In the data rows, zero lies at 7.5, halfway between 7 and 8.
Some points, one per row:
c(8, 8, 8, 8, 7, 9, 9, 8)
c(10, 8, 6, 7, 8, 8, 10, 7)
c(6, 8, 12, 11, 8, 14, 9, 8)
c(9, 8, 3, 4, 7, 0, 4, 9)
c(7, 8, 3, 5, 6, 0, 3, 8)
c(6, 8, 10, 9, 10, 12, 8, 6)
c(11, 6, 5, 7, 4, 0, 4, 7)
c(10, 9, 5, 6, 9, 6, 8, 6)
c(9, 8, 2, 3, 7, 0, 5, 8)
c(9, 8, 3, 4, 8, 1, 5, 9)
c(9, 7, 5, 6, 7, 1, 4, 6)
c(7, 9, 11, 9, 7, 12, 9, 7)
c(7, 9, 12, 12, 8, 15, 12, 8)
c(5, 9, 7, 9, 9, 10, 8, 8)
c(8, 7, 7, 7, 6, 8, 8, 7)
c(9, 9, 10, 10, 9, 12, 10, 9)
c(9, 6, 8, 6, 7, 6, 9, 7)
c(6, 9, 9, 8, 8, 13, 11, 6)
c(10, 8, 10, 10, 7, 10, 9, 9)
16 more points follow, each with its number after it:
c(8, 8, 11, 12, 8, 15, 10, 6) 0
c(8, 8, 6, 8, 8, 11, 10, 5) 1
c(9, 7, 6, 5, 9, 0, 3, 9) 2
c(9, 9, 7, 7, 7, 5, 4, 7) 3
c(5, 9, 7, 7, 8, 9, 8, 8) 4
c(7, 7, 9, 8, 7, 11, 10, 6) 5
c(6, 6, 6, 6, 7, 7, 7, 7) 6
c(7, 5, 4, 5, 8, 1, 5, 6) 7
c(7, 10, 8, 8, 11, 13, 8, 6) 8
c(4, 7, 11, 9, 9, 12, 10, 1) 9
c(8, 6, 6, 7, 5, 2, 4, 7) 10
c(6, 9, 6, 8, 7, 8, 8, 8) 11
c(7, 7, 8, 9, 6, 7, 8, 8) 12
c(9, 6, 7, 5, 6, 6, 9, 8) 13
c(8, 7, 6, 7, 6, 4, 6, 7) 14
c(5, 7, 12, 10, 9, 14, 10, 7) 15
Which two of these numbered points are nearest to each point below, ignoring the direction in which the first points spread most? Their numbers follow each, nearest first.
c(6, 7, 8, 7, 9, 7, 7, 8) > 15 7
c(8, 9, 7, 8, 9, 12, 10, 7) > 1 8
c(10, 7, 6, 5, 7, 0, 5, 9) > 2 14
c(9, 9, 7, 7, 7, 5, 4, 7) > 3 0
c(7, 10, 9, 9, 10, 14, 9, 7) > 8 4
c(8, 7, 3, 2, 6, 0, 6, 7) > 5 13
c(7, 9, 10, 10, 8, 15, 13, 6) > 1 5
c(11, 6, 4, 5, 7, 0, 3, 7) > 0 14
Here are 16 other points, each followed by its number:
c(10, 7, 4, 6, 6, 0, 3, 11) 0
c(7, 9, 4, 5, 8, 2, 6, 8) 1
c(9, 9, 7, 7, 6, 6, 6, 7) 2
c(7, 6, 10, 9, 8, 13, 11, 7) 3
c(5, 8, 9, 9, 9, 13, 10, 6) 4
c(5, 7, 11, 9, 9, 14, 10, 7) 5
c(9, 7, 7, 10, 6, 7, 7, 9) 6
c(7, 8, 5, 5, 7, 3, 8, 8) 7
c(9, 6, 5, 4, 6, 1, 7, 6) 8
c(10, 6, 8, 6, 7, 7, 9, 8) 9
c(8, 8, 10, 10, 7, 12, 9, 8) 10
c(8, 9, 10, 10, 9, 10, 9, 10) 11
c(8, 6, 5, 6, 6, 3, 6, 8) 12
c(7, 7, 11, 10, 7, 13, 8, 5) 13
c(8, 9, 8, 9, 7, 10, 9, 9) 14
c(11, 7, 4, 4, 6, 0, 2, 7) 15
Which two of these numbered points are nearest to each point below, ignoring the direction in which the first points spread most? Their numbers follow each, nearest first.
c(8, 8, 8, 9, 8, 11, 9, 10) > 14 10
c(9, 7, 10, 9, 8, 12, 9, 7) > 15 10
c(5, 7, 11, 9, 9, 15, 10, 7) > 5 4
c(6, 7, 12, 10, 7, 15, 10, 6) > 13 12
c(8, 9, 10, 10, 9, 10, 8, 9) > 11 0
c(8, 8, 9, 9, 8, 10, 8, 8) > 10 14
c(6, 9, 10, 10, 9, 14, 12, 7) > 7 1
c(7, 10, 7, 7, 8, 7, 7, 8) > 1 14
